(in the rows, 128 means zero)
Each path below is one point turned by a fixed rotation once a step. After each direction that follows a path, write how fast that rotation turns it, in degrees per step (0 if it stays still).
Each turn is a multiple of 5 degrees from 10 to 175, or 0.
Each row of a path follows its step; steps can be skipped.

step 0: [122 121 134 123 123 130 133 123 123 132 136 115 136 119 126 144 133 134
 124 129 129 125 142 125 127 128 135 127 133 130 129 136 121 129 134 125
 115 130 124 124 131 132 122 134 129 133 113 127 145 120 131 119 130 127
 131 129 132 130 130]
step 4: [135 130 135 120 123 122 113 116 129 128 117 127 129 128 129 120 131 132
 136 128 122 119 133 121 130 130 124 131 130 137 127 131 134 117 139 132
 125 122 119 127 126 130 140 125 136 130 125 136 119 119 121 127 130 131
 114 127 124 126 136]
step 5: [135 118 133 133 120 133 148 129 128 128 118 121 130 121 133 119 128 130
 136 122 131 122 129 119 120 129 130 128 131 118 137 127 129 127 135 140
 119 115 129 123 130 128 126 135 125 122 136 125 133 128 130 123 136 125
 139 131 131 123 129]
step 6: [122 122 136 123 128 124 126 128 125 119 138 131 126 137 129 118 136 120
 133 132 131 125 128 136 139 124 126 124 140 116 135 129 132 141 123 134
 136 122 126 126 136 131 122 128 130 129 123 122 115 125 139 131 119 116
 128 126 126 122 124]
step 7: [125 132 131 136 132 128 123 125 134 130 120 125 123 130 126 144 128 126
 115 119 129 128 126 124 137 134 123 131 131 134 126 132 122 127 125 127
 127 113 140 140 128 126 132 130 118 130 127 138 125 123 144 131 125 134
 127 131 122 111 128]
step 8: [137 131 121 123 146 132 131 136 131 134 129 130 126 120 123 126 124 120
 134 135 127 126 124 115 137 127 140 116 126 126 129 136 125 129 140 122
 129 118 120 136 129 116 122 130 124 128 125 128 133 131 127 130 129 126
 122 132 129 138 120]
step 15: [133 136 118 123 130 134 131 124 117 134 125 129 122 120 121 128 141 137
 122 134 125 137 129 129 123 134 132 123 133 137 135 127 134 135 119 118
 129 136 127 125 125 123 125 131 130 123 135 128 112 117 135 129 126 128
 129 134 142 122 127]
step 20: [135 139 125 117 132 119 125 116 131 131 130 134 131 125 135 131 133 123
 119 128 133 134 121 120 131 138 130 126 137 125 130 125 130 142 132 127
 139 116 128 138 138 134 122 133 127 130 127 129 125 132 141 130 128 128
 138 124 131 124 118]
step 25: [119 123 129 134 126 128 114 127 120 133 128 128 131 128 132 131 122 123
 128 124 134 122 123 136 127 145 136 122 126 118 131 127 124 129 127 115
 121 116 119 125 136 139 130 130 123 136 127 132 126 135 126 129 124 124
 122 137 128 123 112]
step 28: [128 117 123 134 125 131 134 123 123 143 127 134 119 120 120 141 135 126
 128 112 127 130 130 130 111 124 128 135 129 124 129 125 127 133 129 119
 130 137 120 127 127 125 112 138 127 130 127 126 128 129 132 129 131 129
 129 126 139 127 132]
Speeds:
[129 128 131 125 127 129 129 129 128 127 128 130 126 126 126 126 129 129
 129 127 126 129 130 130 126 127 127 126 126 130 129 130 128 127 131 130
 129 128 127 125 129 127 129 129 126 128 125 127 132 129 128 123 130 129
 126 129 127 130 130]	80
[131 128 129 126 129 127 130 130 127 127 126 129 129 128 126 125 127 131
 128 131 129 129 126 126 130 126 130 128 126 127 127 130 129 127 126 124
 130 127 128 127 124 128 127 126 127 128 126 124 124 131 129 126 129 128
 129 127 129 127 128]	155
[127 128 128 131 125 126 126 129 127 127 129 129 129 128 124 130 130 128
 130 127 128 127 127 128 130 128 130 127 129 129 125 130 131 130 128 126
 127 131 127 124 130 126 131 127 127 129 127 130 128 128 129 129 130 128
 128 128 129 123 129]	120
[130 128 129 126 130 126 126 130 127 127 127 127 128 127 128 127 131 129
 128 129 129 129 127 127 131 128 126 128 129 131 130 123 126 128 125 126
 128 131 130 126 127 129 130 133 129 126 127 128 129 125 128 128 127 126
 128 129 125 127 130]	125
[124 127 126 127 127 129 128 127 127 127 130 128 127 129 127 128 125 130
 129 126 126 129 128 130 128 130 131 126 129 127 128 128 126 128 128 122
 128 131 129 127 124 128 128 130 125 127 128 130 129 130 127 129 127 130
 129 128 126 132 128]	25
[127 129 128 129 129 130 125 129 124 130 127 126 128 132 128 127 132 129
 130 129 127 130 129 127 129 126 130 128 131 128 126 128 129 128 128 129
 126 126 125 126 127 129 126 127 128 131 130 128 129 128 129 126 126 128
 125 130 127 131 127]	170
